Some points:
[-40  -7 -70 -13 -23  33  21  65  17 108  85  68  99  41 -29   1 -18  -3
 -21 -17 -28   5 -25 -33 -34  13   4 -25 -52 -25 -46  27   1 -26 -31 -22
 -35  -2  -1 -35 -17 -42  13 -28 -50 -22 -19  10 -12  -2]
[-14  19 -45 -57  37 -59  77 -52 -39  -1   4 -10 -54  43   6 -23 -27 -38
   2 -16  57 -66 -30 -39  32  16 -53   9 -26 -54  -1  82  21 100  91  47
  59   4  60  -8 -14 -29  10  -7 -15 -56   0   0  15   3]
[ 72  63  47  51  13  68  -1 -21   0   5   5  16 -36 -18  21 -58 -18  38
 -41 -13  12 -43 -43  28 -26 -18 -16 -22 -15  -6 -47  -3 -14 -24   3 -42
 -21  -3 -18 -17 -13 -29  -5 -26 -48  -9   2 -34 -37  54]
[-38  18  80  60  83  96  10  50   2 -14   7 -15 -20  -2 -18  16 -14   2
 -26 -32   3   9 -46  -8  11 -55   2  -4 -20 -27  -8  -7 -35   5 -40 -13
  -7 -19   4 -38  -2 -17 -43  20 -32 -48  -2 -24  53  -5]
[-30 -28 -11 -41 -64  21 -16  -2   3 -13  -6 -16  45  43  77 127  79  75
  31  27  24 -65 -17 -32  16 -36  -8 -14 -35 -24   7 -29  -6 -48  23 -67
   1  -9  -2 -27 -37  -7 -14 -58  20 -64 -13  -3  -3   8]
[ 95  85  35  13 -23  23 -10   8 -11   7   3 -22 -26 -19   6 -18 -29 -16
 -28 -29  13 -10  20 -86 -26 -14  12 -70  32 -45 -10 -22 -37 -14 -14  -5
 -34 -38 -34  17 -13 -24 -60  -9 -18 -56  -2 -11   0  -8]
[ 17  34  -8 -16  26  -2 -23  23   6 -14  16 -11 -19  -7  47   1  96  29
 127  75 127 124  69  23   1  10  22  18 -27 -13  17 -31  17 -13 -20 -32
  21 -15  10  10 -37  -1  38 -43 -11  23 -21 -10  16  19]
[-27 -44  18  55 119 112 104  46  23  14 -40 -21  26  -1  20 -40  17 -17
 -23  -8  -7 -39  31 -37 -33  13  -8 -31 -26  14 -10 -31 -32   8 -17 -28
  -4 -11 -16 -15  -3 -10 -21 -37 -14   0 -30  -3 -11   2]
[-35 -22  23   5  -2 -21 -28   0 -33 -13 -26  48 -15  -3 -13 -55 -29  66
   6 -15 -30   0 -20 -48  38 -39  24  16  33  57 127  29  95  74  34   6
 -16 -17  35   5 -56 -37  18 -16   9 -47 -48  50 -28  52]
[-18 -12 -42 -23 -38 -11  -2  -3 -47 -44  16 -20 -25 -22  22 -33 -30 -12
  23 -27 -38 -15 -20  -2 -47 -28  -5 -16  -4  15 -42 -70 -78 -47 -14 105
 127 127  50  -4 -64 -52 -10   0 -38 -27 -23  10 -32 -24]
[-33 -29  31 -58 -21   0 -82 -56  15  47 -47  10   1 -60 -27 -31  42 -25
 -28 -46 -10  12 -31 -23   3 -13 -26 -10 -34 -83 -58 -60  13 101 127 127
  63  45 -28 -60  -5   1  -4 -70 -29  10 -32 -32  10   0]
[-40  10 -44  29   9  -5 -57 -19  33 -23 -17  13  -6 -42  17  -8 -30   3
  12 -10 -11 -43   7 -23  23  -7 -40 -22 -18  -7  -6  31 -34 -63   0  -5
   1 -27  -6 -21   3 -39  11  71 100 127  55  10  20   8]
[ -6 -18  -3  12 -46  -4   7 -14 -32   4   0  22 -41   3 -14  -1  -6 -28
  13 -30  -1   9  -3 -40 -28 -13  32 -14 -21 -33 -14 -11  -8   3   6 -61
   1 -11  12 -55  12 -13 -45  50 118 127  87  53 -30  -8]
[ 41 -16 -55 -12 -22   8  19   6  13 -45 -24   2 -16 -13   4 -12  34  -5
 -22 -37   0 -17 -23 -15  40  38  64 127 127  55  39  22   2  -9 -60  21
 -26 -10  -1 -62  25  -5 -19 -28  -6  -2 -28  -3  -1  16]
[ 12  46 -29  14  43  15  -8 -21  -5  -8  83 -32  21  -5 -21  53 -22  10
 -26  -5  25  -6  -1 -13   5  33 -31  10  37  90  78  10 115  75 111  44
  29 104   9   2  32  15 -48  51 -25  40 -56  24  -8   8]
[ 21 -48 -31  -8  21 -18 -83 -14 -12  29   2  -1 -32 -17  -3  -2 -47 -16
   9  33 -10 -50   8  17  73 111  98  83  30  26  11 -25   1  -5 -50 -37
  -2  -1 -35 -14 -37  27 -34 -15 -34 -30  13 -23  10 -14]
[ 36  41  81  41  82  55  53  36  12 -11  -3  11 -35  -3  -1  24 -29 -40
  19  16 -46  22 -60 -26  16   9 -25 -22  11 -44 -32   8  13 -36 -23 -15
 -18  25 -64  17 -12 -20 -10 -46   9  -8 -35  10 -18 -15]
[  0  14 -29   5  22  13   3 -49  25  16 -43  35  18  29   2  47 102 127
 113 127  80  34  63  24  -8 -39  24   9 -15 -23 -22  20 -33 -14  -9  17
  -3   2 -30  12 -19   2 -46  44 -21 -34   2  35 -23  -8]
[ 57  57  59  62  31  -1 -32  33  19  -4   0 -43 -11  14 -20 -23  10 -30
  -8 -14 -47  -5  14 -28 -17 -13 -71  24 -14  16 -71  -7 -28 -16   9 -48
  -7 -56  38 -21 -53 -12 -12 -19 -29 -44 -35  37   6 -16]
[-65  10 -22 -67 -32 -35   3 -12  11 -57 -14 -15 -19  -3 -22 -25   1 -37
 -31  24 -40   3  13  63  55  60  96  12  -3  15 -28 -33 -21 -39   2 -25
 -29 -52   8 -13 -31   1 -72   3 -50   7 -80   4  20  21]
[-10 -29   3 -18  -7 -30   1   0 -20 -27   3   7 -11   0 -39   0   6 -14
 -11 -23   4 -28  -4   2 -17 -19 -24 -20   3   4 -20 -18 -21 -24 -15  -3
 -11  -4 -43   4 -23  -9 -19 -34  22 122 127 127 118  78]
[  7 -16 -35 -26 -28  40  26  39 -41 -81 -17  31 -31  -6  13  28 -55  -2
  27 -10 -58   1  54   0 -50 -38 -17  58 -20  18  21  73  73  92 120  48
 -12   6 -12  39 -41  16  -7 -16 -43   9  40 -68  23 -26]
[  8  -6 -18 -42 -12   9 -18 -16  -1  18 -11 -69   8  54 -33 -12 -20 -36
  11  19 -30 -15  -9 -11  14 -49   5 -20 -13   8 -13 -36 -37  21 -20  -6
 -33  -2 -18  -3 -20 -31  52  75 107  88  51  -8 -21  10]
[-10  27 -35 -14 -13  10  12 -27   5  26 -39 -30   7 -31  43   6 -47   1
 -16  11 -24  12 -35   6 -11 -28  -1  -4  15 -34 -22 -47  30  12 -30 -34
  -5 -22  -3   1  42  56 101  78  26  24  58  80  85 -14]
[ 31 100   7  52  67 -21  34   8  -2  20 -43  10 -35 -31 -22  32  10 -16
 -49   0 -57   0 -10  24 -34 -42 -10 -33 -23 -20   6 -17 -31 -12 -24 -21
 -34   9 -10 -31 -44  12 -17 -58 -19 -15  -7 -32 -15  16]
[ -7 -74 -39 -25 -15 -52 -25   0 -27 -15 -33 -38  11  14 -35 -36 -47  37
  13  80  77 111  50  22   0 -15 -65 -33  12 -49   7 -10 -22 -54  -6 -28
 -27   4 -26 -61  -9  27 -57 -43 -43 -13 -29 -17   0  -8]
[ -1  -6  39  18 -45 -25  39 -48  38   7 -22   8 -11   7 -16  15 -13   4
 -11  14 -30  36  -9 -66  27  13 -22  -6 -25  12 -17 -14 -43 -26 -20 -10
  48 104 127 125 102 120  39   3 -20 -20  31 -46  21  26]
[ -5 -57 -11   3 -27 -57  10   4  -6 -17  12 -35 -30  21  57  80 118 127
  92  36 -15  13 -41 -10 -13  29 -39 -59   2  -7 -41 -24 -19  32 -36  -2
 -49 -24 -13 -17  25 -69 -10 -12 -56  -2  -2 -31  -5 -23]
[-21 -17   6  31 -30 -29  10 -15  -6  -9 -16  13  -4   6 -45   2   7  -2
 -33 -24  23 -15  -4 -14 -28   0 -16 -11  15 -22 -39 -22  17  -4 -37  -5
 -22  14 -12   3 -71   4  87 127 127  55 -51 -59  17 -21]
[ 14 -32 -20 -15  11 -14  -2  -1 -32 -23  -9  -5  41 -21 -14 -34  14 -37
  50 -31 -15 -27 -41  43 -11 -14 -19 -55  28   2 -35 -21  -3 -36  36 -40
 -31 -25 -13   5  65 127  95 107  45 -43   1 -29 -17  21]
[ -1  36  16 -81  17   6 -41  26   0 -31  -2  17 -18  11 -41   2 -14  42
 -11 -23 -17 -23  28 -12 -25  10 -35  10 -24  -3  -2  -3 -33  10 -51  -4
  10 -27 -15   0  83 109 111  70  61  24  -1   7 -35  -9]
[-19 -39 -21 -45 -46 -10 -20 -72  35  -3 -17 -26 -30 -24   1  -3   3 -63
 -18 -22  -8  29 -12  -9 -62 -43 -59 -42   9 117 104 127 111  55 -68 -46
 -11 -31 -56 -26 -18 -36 -29 -15 -22 -44 -12 -27  -8  19]
[ 82  56  50  47   8 -36  25  13  14 -51 -17   6  44 -31 -21 -33 -26 -24
  -5   5  -4 -44 -10 -19 -39 -12  -5   5 -67 -19  10 -44 -12 -14 -17 -29
 -25   7 -41 -34  22 -52 -17 -19 -28 -45  -6 -17   9 -24]
[107 -60  17   1  17 -21 -30  46  32  24 -29  -5   6   7  17  27 -19   0
 -15  -1 -17  -5 -13  47 -34  -7  65 -37  -5 -21  51 115  34  37  72 109
  93  49 103  47  56 -16   5  26  15   2 -57  23  47  55]
[ 13 -10  16  10 -26  13   1  -1   7 -11 -15   4  -6  12   8 -23   3 -30
 -35 -45  38  76 127 127 127 107  48  -6 -26 -36   8  -6  -1  -3 -21 -26
 -12  28 -10  -4  -3 -24   5  -3 -10 -27  17   5   7 -39]
[-23   6  33  -6 -38  14  11 -13 -60  14  24  13  -4 -37  -1  23 -37   1
  60 127  84  86  84  93  46  30 -10  14  20  38 -44 -17 -20   1 -18  28
 -30 -30  11 -30  23 -33  -2 -23   9 -14 -21 -19   5   8]
[ 11 -26   7 -29   8 -15   2  -3 -18  -7   4 -29  11 -43  40 -28  10  11
 -57  12 -16  20 -43  -5 -20  19 -25  15 -52 -22  16 -10 -13 -26 -14   9
 -40 -17  15   7 -50 -15   1  72 122 101  93  32 -12 -25]
[-22 -45 -23 -26  -1  33 109 127 127 127 127 100  13  -8 -10 -29 -25 -13
   1  -5   2 -18  -6   4  -1 -32 -25  -3   3 -10   5 -36 -13 -15  -2  -6
  -5 -24  -9   2 -16  -3 -23 -10  -6 -18   1 -14  -5  -4]
[-34  -8 -32   3  11 -30   3 -30   2 -18   8 -25  12 -18 -27  25 -56  16
 -22 -52   6  72  49  65  59 104  92  64  35   3 -35  -9 -53  -8   4 -21
   4 -48 -40  33  -6 -43  -1 -32   1 -34   2 -11 -52  45]
[-44 -23 -34 -35  -1   1 -46 -19 -34  -6  -6 -11  -3 -27 -30 -24   3 -23
   0 -42  14 -41 -15  10 -42 -29 -33   1  -9 -39 -13 -31 -21 -32 -67 -53
 -42  80 127 127 120   8 -44 -71 -23  -4 -36  -1 -13 -19]
[ -8   1  33 -17  -1  -4  -3 -21 -40  63 -25   9 -20   2 -26  -8  34 -14
 -16 -10 -11  -2 -12 -13 -15  56  77 111 100 127  72  42  23 -48  46 -24
 -10  -8 -14   2   3 -44  10  -6 -18 -14  14 -30  28 -55]
[ 69  34  55  54  12  13  30 -42 -14   1  -5 -31  10   2 -50   3 -31 -21
  26 -49   4 -39 -26  -3  -9 -29 -24 -14 -35 -22  10 -36  13 -57 -42  35
 -11 -76 -11  -7 -22  -4 -36 -31 -54  11 -28  -7 -22 -16]
[-29 -37 -23  23 -26 -18 -17   2 -31 -12  25 -14 -60 -10  23  -9   3 -24
 -45  -1   0 -13   5 -36 -19 -30  10  -7 -46 -18   7  -9 -27 -39  -6  10
 -26 -39 -67  16  90 127 127  75 -27 -24 -56  12 -27  -8]
[ -6   7  10  -7   3 -41 -39 -39 -17  21  78 127 127 127 127  96  60  -8
 -20 -28 -35  -4 -11  -7 -17 -12 -22  -3   9  -7  -5 -19 -26  -9 -25   6
  -8 -18 -22  -1  -4   1 -28 -16 -20   2 -13 -16   1  -1]
[-35  14 -38  57  -6  -9 -28  36 -10 -30   0 -10   9  11 -30 -35  45 -15
 -48  44 -16   7  -7 -14  25 -20  10 -32   0  51 -26   9 127  50  66 105
 105   2  21  54  68  -1 -37 -42  32 -41  70 -10 -39 -39]
[-70  33  53  36 -47 -12   3  19  16  -1  -3 -61  64 -13   3 -36  -9   3
  28  11   1 -47 -25  25  -1  27  51  16 114  35  95 127  -1  86  28  26
  14  19   2  -1 -31  48  11 -46 -26  21  23   6 -40 -39]
These points spread out most along one direction. Take the direction at right angles to it along which they spread out most. Then take the direction at right angles to both along which they spread out most. Go by this last direction. For each point below, how far along it does it lie, from 0 to 99? The average is 50, and the first point in the table lies past the average. One standard deviation of the points above along it is 16.
[-35 -22  23   5  -2 -21 -28   0 -33 -13 -26  48 -15  -3 -13 -55 -29  66
   6 -15 -30   0 -20 -48  38 -39  24  16  33  57 127  29  95  74  34   6
 -16 -17  35   5 -56 -37  18 -16   9 -47 -48  50 -28  52] >> 49
[-44 -23 -34 -35  -1   1 -46 -19 -34  -6  -6 -11  -3 -27 -30 -24   3 -23
   0 -42  14 -41 -15  10 -42 -29 -33   1  -9 -39 -13 -31 -21 -32 -67 -53
 -42  80 127 127 120   8 -44 -71 -23  -4 -36  -1 -13 -19] >> 58
[ 17  34  -8 -16  26  -2 -23  23   6 -14  16 -11 -19  -7  47   1  96  29
 127  75 127 124  69  23   1  10  22  18 -27 -13  17 -31  17 -13 -20 -32
  21 -15  10  10 -37  -1  38 -43 -11  23 -21 -10  16  19] >> 25
[-35  14 -38  57  -6  -9 -28  36 -10 -30   0 -10   9  11 -30 -35  45 -15
 -48  44 -16   7  -7 -14  25 -20  10 -32   0  51 -26   9 127  50  66 105
 105   2  21  54  68  -1 -37 -42  32 -41  70 -10 -39 -39] >> 54
[-27 -44  18  55 119 112 104  46  23  14 -40 -21  26  -1  20 -40  17 -17
 -23  -8  -7 -39  31 -37 -33  13  -8 -31 -26  14 -10 -31 -32   8 -17 -28
  -4 -11 -16 -15  -3 -10 -21 -37 -14   0 -30  -3 -11   2] >> 75
[-34  -8 -32   3  11 -30   3 -30   2 -18   8 -25  12 -18 -27  25 -56  16
 -22 -52   6  72  49  65  59 104  92  64  35   3 -35  -9 -53  -8   4 -21
   4 -48 -40  33  -6 -43  -1 -32   1 -34   2 -11 -52  45] >> 28
[-33 -29  31 -58 -21   0 -82 -56  15  47 -47  10   1 -60 -27 -31  42 -25
 -28 -46 -10  12 -31 -23   3 -13 -26 -10 -34 -83 -58 -60  13 101 127 127
  63  45 -28 -60  -5   1  -4 -70 -29  10 -32 -32  10   0] >> 63
[ 82  56  50  47   8 -36  25  13  14 -51 -17   6  44 -31 -21 -33 -26 -24
  -5   5  -4 -44 -10 -19 -39 -12  -5   5 -67 -19  10 -44 -12 -14 -17 -29
 -25   7 -41 -34  22 -52 -17 -19 -28 -45  -6 -17   9 -24] >> 73
[-23   6  33  -6 -38  14  11 -13 -60  14  24  13  -4 -37  -1  23 -37   1
  60 127  84  86  84  93  46  30 -10  14  20  38 -44 -17 -20   1 -18  28
 -30 -30  11 -30  23 -33  -2 -23   9 -14 -21 -19   5   8] >> 24
[  8  -6 -18 -42 -12   9 -18 -16  -1  18 -11 -69   8  54 -33 -12 -20 -36
  11  19 -30 -15  -9 -11  14 -49   5 -20 -13   8 -13 -36 -37  21 -20  -6
 -33  -2 -18  -3 -20 -31  52  75 107  88  51  -8 -21  10] >> 37
[-10  27 -35 -14 -13  10  12 -27   5  26 -39 -30   7 -31  43   6 -47   1
 -16  11 -24  12 -35   6 -11 -28  -1  -4  15 -34 -22 -47  30  12 -30 -34
  -5 -22  -3   1  42  56 101  78  26  24  58  80  85 -14] >> 39
[ 36  41  81  41  82  55  53  36  12 -11  -3  11 -35  -3  -1  24 -29 -40
  19  16 -46  22 -60 -26  16   9 -25 -22  11 -44 -32   8  13 -36 -23 -15
 -18  25 -64  17 -12 -20 -10 -46   9  -8 -35  10 -18 -15] >> 76
[ 57  57  59  62  31  -1 -32  33  19  -4   0 -43 -11  14 -20 -23  10 -30
  -8 -14 -47  -5  14 -28 -17 -13 -71  24 -14  16 -71  -7 -28 -16   9 -48
  -7 -56  38 -21 -53 -12 -12 -19 -29 -44 -35  37   6 -16] >> 74
[  7 -16 -35 -26 -28  40  26  39 -41 -81 -17  31 -31  -6  13  28 -55  -2
  27 -10 -58   1  54   0 -50 -38 -17  58 -20  18  21  73  73  92 120  48
 -12   6 -12  39 -41  16  -7 -16 -43   9  40 -68  23 -26] >> 53
[-14  19 -45 -57  37 -59  77 -52 -39  -1   4 -10 -54  43   6 -23 -27 -38
   2 -16  57 -66 -30 -39  32  16 -53   9 -26 -54  -1  82  21 100  91  47
  59   4  60  -8 -14 -29  10  -7 -15 -56   0   0  15   3] >> 59
[-21 -17   6  31 -30 -29  10 -15  -6  -9 -16  13  -4   6 -45   2   7  -2
 -33 -24  23 -15  -4 -14 -28   0 -16 -11  15 -22 -39 -22  17  -4 -37  -5
 -22  14 -12   3 -71   4  87 127 127  55 -51 -59  17 -21] >> 38
